[[-26  40  24  13]
 [ 43   1  36 -26]
 [  1 -36  81  15]] 1

[[-66  74  24  57  57 -83]
 [  7  59 -36  26  -1  -6]
 [ 80  61  28 -75 -14  55]] 26

[[-27 -36  34  65]
 [ 16 -52 -27 -61]
 [ 23  -6  82   5]] -52

[[-59 -23  23   3 -64  78 -10]
 [-39  -2  78 -80  -9   4  34]
 [ 33 -44 -32 -45 -47   8  81]] -9

[[ 59 -65 -53 -84 -23   4 -55]
 [ 47 -72 -40 -74 -12 -19 -58]
 [ 25  49  40 -14 -92  54  53]] -12

[[-27 -53  32  55 -31 -67 -81]
 [ 42  41  -6 -62 -77  65  71]
 [-76  32  80  47 -79 -64 -66]] -77

[[ 98 -66 -33  84]
 [-22  34  40   0]
 [ 53   5  28  66]] 34
---
array([34,  3, 61, 22, 33, 76, 74])	22

array([3, 2, 8, 6])	6

array([ 46, -34,   4, -45, -20,  35,  16])	-45

array([[161,  54,  91, 203, 179],
       [147, 126,  80,  77, 184],
       [199,  46,  56, 142, 217]])	203

array([[-324, -687, -469, -673, -163],
       [ 718, -705,  264,  659,  168],
       [ 534, -450,  366,  319, -104]])	-673

array([784, 876, 201, 478, 779, 461])	478

array([1086, 5948, 8331, 3475])	3475

array([10, 22, 71, 81])	81
---
[[-30.23, 52.71, 106.06, -150.83, 45.14, 43.02, 78.02],
 [81.17, 96.44, 149.33, 0.39, 73.05, 21.90, 84.96],
 [71.89, 147.05, 148.36, -13.30, 116.59, -9.57, -38.55]] out 78.02, 71.89

[[8.7, 19.7, -16.0, 8.3, 16.6, -20.7, -11.4],
 [-10.8, -4.9, -5.7, 4.6, 1.4, 1.8, -7.5]] out -11.4, -10.8

[-0.05, -0.19, 0.16, 0.12, -0.17, 0.16, 0.13] out 0.13, -0.05

[-0.04, -0.91, 0.10, 1.43, -1.11] out -1.11, -0.04

[2.449, -0.274, 19.846, -3.539, -6.642, -17.387, 5.655] out 5.655, 2.449

[160.145, -122.349, 145.897, -44.799, -26.618] out -26.618, 160.145

[0.937, 1.495, -1.455, 1.628] out 1.628, 0.937
---
-97	94	-41	9
4	0	8	-3
: 8

30	18	-4	-40	54	-82: 18

-44	-59	-78	-87	8	-56	-69: -56

-83	-8	93	-17: -17

58	13	24	67	34	93	-28: 58

91	77	87	28: 77

20	64	91	35	10	74	67: 67

2	-8	16	-70	37	-31	99: 16

8	1	12	45	38
101	-61	-86	0	-15
51	-36	-29	-2	9
: 45
---
[[ 87  43 -70 -89 -62 -80]
 [ 86  50 -78 -40 -62 -67]
 [ 89  59 -78 -69 -67 -77]] Out: -80

[[-13   3 -12  52  26]
 [ 13  -5  19 -44 -29]
 [ -1   9   8 -88  -2]] Out: 26

[[  3   1 -12  -4 -79]
 [ 22  34  53 -35 -10]
 [ -4   0  -7  -2 -10]] Out: -79

[[ -5  11   7  13]
 [  3 -16  -4  -5]
 [  1 -78  -4  21]] Out: 13

[[ -9 -10 -22  -2 -45  47 -33]
 [-26 -12  23  12  11 -35  15]
 [-32 -10  85  10 -37   1 -10]] Out: -33

[[-74 -21 -45 -43 -11  32 -51]
 [ 20  -9  -1  16  59  40  -4]
 [ -2 -10 -27 -56  -5  17 -40]] Out: -51

[[  4   5 -14  42 -37 -27 -16]
 [-74  13 -14  -4  29  12  15]
 [ 12  -5  21  -5  16  26  32]] Out: -16

[[-60   6 -13  31  12 -72  85]
 [ 36 -44 -71  46 -56 -14  61]
 [ 14 -24  76  71  59 -22   7]] Out: 85

[[ 56  -9 -10   4 -19  24]
 [-11  -4   5  25 -49 -44]
 [ 84  -6  10 -33  12  68]] Out: 24
---
[[55 72 41 74 38 41 15]
 [86 85 73 52 45 46 90]
 [96 91 45 90 51 11 58]] >> 46

[[3 6 1 7 1 3]
 [4 6 0 8 0 1]
 [6 4 2 6 2 2]] >> 0

[[145 191 244 187  43 234 175]
 [161 225 128 188 189 218 186]
 [195 211 205 203 189 216 173]] >> 218

[[633 570 350 806 539 307]
 [754 696 350 565 251 452]
 [787 696 273 725 154 307]] >> 251

[[0 2 2 3 2 2]
 [0 7 4 2 7 8]
 [9 5 3 3 4 4]] >> 7

[[692 183 199 598 733]
 [358 581 262 412 683]
 [779 278 385 278 266]] >> 412
---
-126,76,-354,961,-166,-943,-83 value 961, -943

15,-22,25,35,19,-27 value 35, -27

-602,-336,679,573 value 679, -602

2544,6016,5732,5295
4289,1839,8026,8734
value 8734, 1839

46,-39,-6,7,25,49,-32 value 49, -39

-38,-22,-23,-8
-4,37,-9,-17
value 37, -38
---
[[ 522 -882  468 -696 -853 -733]
 [-754  770 -926   55  217   85]
 [-324 -902  141  227  118  270]] out -926

[[ -5  12 -22  -4  11  29  20]
 [ 25  28   5  31   6  -8 -49]] out 5

[[579 677 475 441 804 236 468]
 [452 474 520 467 626 702 538]] out 520

[[ 87  73 125  91 145 160  65]
 [106  92 117 108 130 141  84]
 [215 184  53 210  37  56 144]] out 117

[[7 6 0 4 4]
 [6 1 4 4 4]
 [4 1 0 3 3]] out 4

[[5025 5377 9899 3884 1687 3998]
 [7564 8741 4844 1739 6026 2289]
 [7850 8911 3421 2464 7486 2940]] out 4844

[[484 112 789 460 489 530]
 [487 432 540 531 499 339]
 [476 552 459 387 495 513]] out 540

[[5322 4117 4207 4119 3819 5497 6177]
 [4503 6045 4545 1242 3618 6179 8970]] out 4545

[[ 23  22  21  34  40  34]
 [-43  24  38  38  40  29]] out 38

[[ 17 122 100  29 122]
 [ 85   0 163  90   0]
 [136 112  18 218 112]] out 163
